In the data rows, the value 500 means zero.
Here is a table of points, one per row:
{771, 534, 338, 278, 363, 551, 655, 586, 475, 359, 434, 515, 632, 681, 547, 489, 383, 312, 300,
 311, 437, 569, 730, 766}
{465, 323, 621, 450, 634, 647, 489, 291, 401, 456, 606, 479, 525, 444, 490, 462, 697, 541, 444,
 495, 532, 418, 498, 582}
{435, 468, 522, 543, 545, 578, 235, 569, 496, 477, 431, 680, 436, 513, 556, 283, 576, 586, 582,
 545, 340, 625, 326, 621}
{404, 515, 485, 494, 523, 513, 518, 373, 528, 365, 498, 567, 533, 371, 457, 418, 435, 577, 558,
 514, 402, 373, 559, 374}
{517, 513, 438, 527, 553, 585, 478, 538, 408, 381, 464, 554, 636, 566, 483, 454, 370, 695, 583,
 558, 618, 483, 443, 385}
{296, 327, 400, 504, 590, 686, 703, 627, 510, 367, 295, 340, 485, 640, 648, 575, 474, 426, 507,
 627, 666, 585, 493, 352}
{536, 566, 407, 484, 425, 305, 379, 376, 419, 645, 582, 472, 532, 633, 499, 588, 572, 477, 272,
 466, 529, 461, 637, 377}
{333, 376, 539, 519, 512, 510, 508, 507, 349, 416, 506, 572, 694, 394, 540, 413, 488, 525, 575,
 472, 475, 473, 439, 478}
{723, 578, 419, 299, 344, 491, 630, 595, 550, 386, 389, 445, 548, 594, 579, 459, 377, 316, 381,
 365, 411, 518, 628, 704}
{452, 634, 324, 486, 563, 446, 458, 572, 564, 712, 450, 381, 555, 329, 497, 403, 507, 428, 415,
 164, 426, 380, 591, 335}
{459, 643, 588, 418, 454, 695, 503, 406, 371, 633, 443, 390, 432, 333, 274, 660, 333, 734, 327,
 374, 532, 384, 470, 448}
{564, 462, 615, 583, 581, 336, 656, 582, 576, 661, 580, 369, 506, 556, 487, 625, 415, 571, 585,
 443, 365, 510, 552, 693}
{723, 820, 484, 558, 348, 765, 307, 388, 646, 601, 386, 521, 395, 514, 571, 795, 517, 435, 674,
 532, 587, 641, 525, 540}
{473, 414, 484, 444, 525, 587, 536, 518, 373, 417, 480, 526, 710, 501, 517, 493, 367, 558, 497,
 545, 557, 567, 363, 284}
{208, 239, 387, 482, 598, 689, 717, 633, 535, 377, 287, 300, 381, 621, 723, 670, 493, 378, 445,
 597, 688, 642, 506, 356}
{571, 667, 454, 333, 659, 485, 402, 494, 580, 382, 587, 354, 405, 337, 543, 616, 573, 445, 317,
 640, 346, 509, 420, 614}
{442, 384, 546, 708, 451, 356, 218, 368, 564, 272, 501, 501, 491, 445, 430, 777, 539, 551, 379,
 467, 483, 469, 683, 559}
{667, 511, 587, 301, 555, 330, 467, 480, 382, 601, 631, 277, 402, 550, 487, 558, 595, 331, 360,
 494, 566, 528, 299, 525}
{377, 411, 519, 458, 628, 583, 486, 486, 484, 493, 454, 525, 740, 571, 565, 463, 364, 590, 599,
 582, 554, 465, 505, 424}
{539, 368, 485, 546, 631, 596, 572, 466, 479, 508, 383, 516, 619, 569, 489, 339, 505, 553, 619,
 599, 545, 438, 346, 544}
{715, 566, 583, 628, 455, 400, 565, 693, 704, 674, 528, 623, 663, 310, 621, 694, 475, 429, 451,
 607, 571, 477, 488, 447}
{554, 529, 500, 636, 383, 373, 761, 304, 419, 715, 404, 476, 451, 543, 349, 479, 405, 562, 557,
 719, 492, 315, 363, 519}
{393, 680, 541, 473, 746, 424, 527, 404, 398, 521, 405, 798, 476, 572, 481, 544, 659, 715, 359,
 565, 596, 513, 553, 602}
{659, 397, 322, 636, 522, 521, 275, 465, 450, 453, 638, 363, 585, 504, 321, 605, 427, 469, 502,
 629, 549, 250, 424, 443}
{598, 612, 641, 463, 386, 261, 296, 537, 409, 395, 461, 342, 360, 463, 711, 428, 472, 539, 569,
 566, 373, 593, 668, 330}
{441, 470, 541, 538, 491, 322, 437, 336, 469, 509, 476, 608, 586, 515, 523, 453, 588, 359, 728,
 445, 695, 382, 434, 538}
{610, 612, 577, 463, 443, 504, 411, 613, 658, 635, 228, 514, 467, 510, 379, 335, 705, 450, 421,
 521, 462, 408, 509, 526}
{625, 418, 553, 467, 517, 396, 420, 405, 625, 652, 516, 524, 545, 528, 544, 630, 682, 277, 454,
 386, 448, 581, 570, 418}
{730, 480, 545, 633, 664, 441, 645, 650, 598, 562, 640, 399, 565, 395, 516, 563, 601, 562, 435,
 511, 293, 597, 494, 577}
{490, 493, 522, 501, 558, 498, 534, 236, 497, 424, 593, 611, 464, 436, 603, 521, 359, 628, 691,
 380, 539, 509, 412, 611}
{408, 143,   0,   0,  99, 339, 567, 703, 743, 699, 600, 437, 332, 263, 368, 607, 816, 875, 807,
 683, 654, 693, 726, 634}
{462, 555, 423, 525, 367, 434, 474, 664, 656, 408, 468, 525, 466, 446, 606, 448, 520, 392, 314,
 409, 347, 404, 629, 638}
{538, 498, 532, 507, 516, 636, 614, 348, 532, 430, 624, 566, 448, 644, 399, 436, 572, 509, 592,
 551, 427, 488, 540, 269}
{347, 717, 457, 698, 541, 643, 518, 591, 649, 416, 843, 373, 542, 567, 344, 415, 688, 613, 399,
 432, 630, 468, 361, 642}
{397, 464, 449, 516, 484, 608, 549, 558, 411, 334, 493, 550, 626, 572, 541, 419, 484, 458, 558,
 654, 589, 473, 390, 419}
{625, 490, 630, 429, 535, 649, 421, 537, 545, 697, 605, 486, 382, 507, 659, 414, 560, 590, 488,
 394, 532, 361, 629, 453}
{341, 475, 640, 545, 221, 485, 634, 320, 572, 499, 641, 676, 539, 476, 424, 514, 528, 545, 285,
 638, 377, 435, 468, 411}
{602, 412, 567, 581, 641, 396, 499, 340, 695, 345, 560, 498, 427, 513, 564, 387, 446, 696, 604,
 449, 513, 358, 608, 448}
{550, 498, 322, 669, 530, 460, 560, 420, 305, 480, 506, 507, 501, 703, 440, 334, 563, 551, 577,
 627, 408, 537, 485, 384}
{492, 580, 503, 632, 406, 423, 507, 599, 367, 552, 640, 501, 356, 313, 743, 490, 520, 426, 554,
 339, 540, 428, 512, 532}
{398, 419, 591, 494, 452, 571, 460, 468, 321, 568, 539, 647, 647, 446, 357, 600, 558, 419, 532,
 611, 335, 538, 402, 546}
{488, 595, 486, 615, 521, 488, 507, 516, 503, 462, 683, 538, 457, 680, 433, 419, 586, 582, 653,
 332, 676, 412, 516, 436}
{558, 244, 389, 616, 402, 568, 241, 544, 616, 751, 455, 583, 391, 497, 531, 508, 367, 590, 232,
 259, 457, 486, 258, 566}
{393, 590, 550, 567, 566, 254, 471, 624, 630, 499, 326, 397, 474, 486, 324, 541, 522, 506, 412,
 291, 491, 401, 573, 521}
{422, 524, 652, 419, 567, 446, 412, 438, 387, 422, 455, 483, 569, 452, 287, 566, 599, 532, 654,
 276, 504, 701, 364, 495}
{426, 614, 426, 435, 702, 447, 587, 354, 771, 528, 504, 673, 561, 391, 449, 565, 385, 336, 698,
 525, 358, 460, 342, 440}
{419, 420, 439, 523, 479, 566, 526, 559, 488, 278, 434, 568, 604, 557, 478, 411, 460, 429, 562,
 630, 529, 498, 404, 304}
{548, 528, 724, 406, 576, 361, 439, 595, 372, 560, 606, 490, 625, 420, 696, 437, 433, 726, 517,
 579, 591, 418, 537, 528}
{362, 417, 539, 494, 596, 564, 504, 366, 367, 629, 641, 596, 503, 526, 586, 422, 650, 336, 525,
 619, 400, 393, 532, 509}
{588, 585, 456, 438, 362, 349, 476, 604, 545, 525, 420, 474, 416, 672, 598, 494, 429, 408, 345,
 427, 547, 520, 454, 737}
{231, 223, 368, 507, 642, 677, 736, 631, 534, 409, 261, 296, 399, 630, 726, 664, 511, 428, 447,
 558, 681, 669, 545, 347}
{457, 570, 656, 436, 494, 339, 439, 545, 647, 694, 392, 461, 417, 742, 448, 488, 473, 504, 465,
 521, 325, 541, 534, 499}
{457, 533, 477, 418, 733, 551, 402, 372, 402, 450, 493, 539, 541, 610, 457, 502, 514, 549, 598,
 512, 487, 546, 494, 444}
{470, 447, 419, 550, 525, 616, 525, 472, 432, 382, 395, 528, 670, 570, 507, 399, 467, 582, 536,
 625, 574, 483, 394, 466}
{741, 492, 391, 242, 340, 589, 672, 550, 500, 357, 430, 533, 660, 663, 588, 477, 341, 318, 318,
 281, 443, 551, 758, 815}
{384, 435, 429, 503, 527, 597, 634, 581, 376, 359, 354, 501, 572, 610, 497, 471, 420, 506, 550,
 584, 601, 558, 391, 363}
{745, 326, 786, 630, 473, 553, 534, 665, 402, 388, 361, 698, 253, 320, 317, 564, 667, 540, 500,
 505, 531, 375, 553, 512}
{653, 635, 559, 610, 403, 432, 524, 478, 567, 477, 599, 652, 544, 426, 571, 467, 641, 636, 373,
 433, 533, 824, 362, 255}
{427, 602, 404, 578, 518, 710, 388, 403, 381, 595, 403, 515, 550, 312, 513, 466, 560, 485, 547,
 515, 378, 363, 617, 440}
{510, 732, 557, 418, 377, 391, 632, 653, 512, 528, 486, 529, 399, 531, 590, 639, 415, 429, 397,
 447, 516, 555, 566, 627}
{446, 370, 455, 577, 641, 568, 478, 461, 513, 616, 635, 549, 378, 218,  88,   7,  22, 164, 410,
 748, 965, 999, 936, 657}
{475, 509, 513, 345, 585, 477, 373, 686, 521, 469, 751, 682, 170, 598, 418, 555, 273, 461, 577,
 514, 389, 303, 385, 355}
{531, 443, 661, 616, 329, 642, 515, 445, 515, 633, 655, 340, 481, 569, 487, 508, 508, 466, 682,
 313, 266, 625, 529, 481}
{332, 647, 586, 591, 381, 474, 386, 443, 623, 574, 474, 290, 476, 493, 587, 520, 422, 604, 469,
 635, 271, 586, 518, 729}
{422, 539, 402, 649, 613, 509, 498, 692, 143, 513, 564, 615, 550, 453, 397, 669, 494, 449, 695,
 541, 415, 446, 542, 564}
{614, 605, 374, 543, 452, 340, 634, 237, 399, 448, 418, 347, 215, 235, 578, 405, 551, 515, 457,
 436, 480, 484, 290, 540}
{474, 614, 783, 395, 255, 471, 379, 541, 638, 479, 507, 313, 542, 452, 472, 481, 581, 327, 580,
 488, 660, 393, 430, 522}
There is one direction along which these points spread out most. Take the direction at right angles to it along which they spread out most. Go by this last direction. Where along it does each point below lie, from 0 to 99? The average is 50, and the first point in the table lies past the average. One standard deviation of the points above along it is 16.
{422, 539, 402, 649, 613, 509, 498, 692, 143, 513, 564, 615, 550, 453, 397, 669, 494, 449, 695,
 541, 415, 446, 542, 564} 41
{614, 605, 374, 543, 452, 340, 634, 237, 399, 448, 418, 347, 215, 235, 578, 405, 551, 515, 457,
 436, 480, 484, 290, 540} 41
{667, 511, 587, 301, 555, 330, 467, 480, 382, 601, 631, 277, 402, 550, 487, 558, 595, 331, 360,
 494, 566, 528, 299, 525} 49
{404, 515, 485, 494, 523, 513, 518, 373, 528, 365, 498, 567, 533, 371, 457, 418, 435, 577, 558,
 514, 402, 373, 559, 374} 39
{488, 595, 486, 615, 521, 488, 507, 516, 503, 462, 683, 538, 457, 680, 433, 419, 586, 582, 653,
 332, 676, 412, 516, 436} 38
{384, 435, 429, 503, 527, 597, 634, 581, 376, 359, 354, 501, 572, 610, 497, 471, 420, 506, 550,
 584, 601, 558, 391, 363} 62
{427, 602, 404, 578, 518, 710, 388, 403, 381, 595, 403, 515, 550, 312, 513, 466, 560, 485, 547,
 515, 378, 363, 617, 440} 38
{538, 498, 532, 507, 516, 636, 614, 348, 532, 430, 624, 566, 448, 644, 399, 436, 572, 509, 592,
 551, 427, 488, 540, 269} 40
{362, 417, 539, 494, 596, 564, 504, 366, 367, 629, 641, 596, 503, 526, 586, 422, 650, 336, 525,
 619, 400, 393, 532, 509} 39
{741, 492, 391, 242, 340, 589, 672, 550, 500, 357, 430, 533, 660, 663, 588, 477, 341, 318, 318,
 281, 443, 551, 758, 815} 92
{550, 498, 322, 669, 530, 460, 560, 420, 305, 480, 506, 507, 501, 703, 440, 334, 563, 551, 577,
 627, 408, 537, 485, 384} 43
{771, 534, 338, 278, 363, 551, 655, 586, 475, 359, 434, 515, 632, 681, 547, 489, 383, 312, 300,
 311, 437, 569, 730, 766} 89
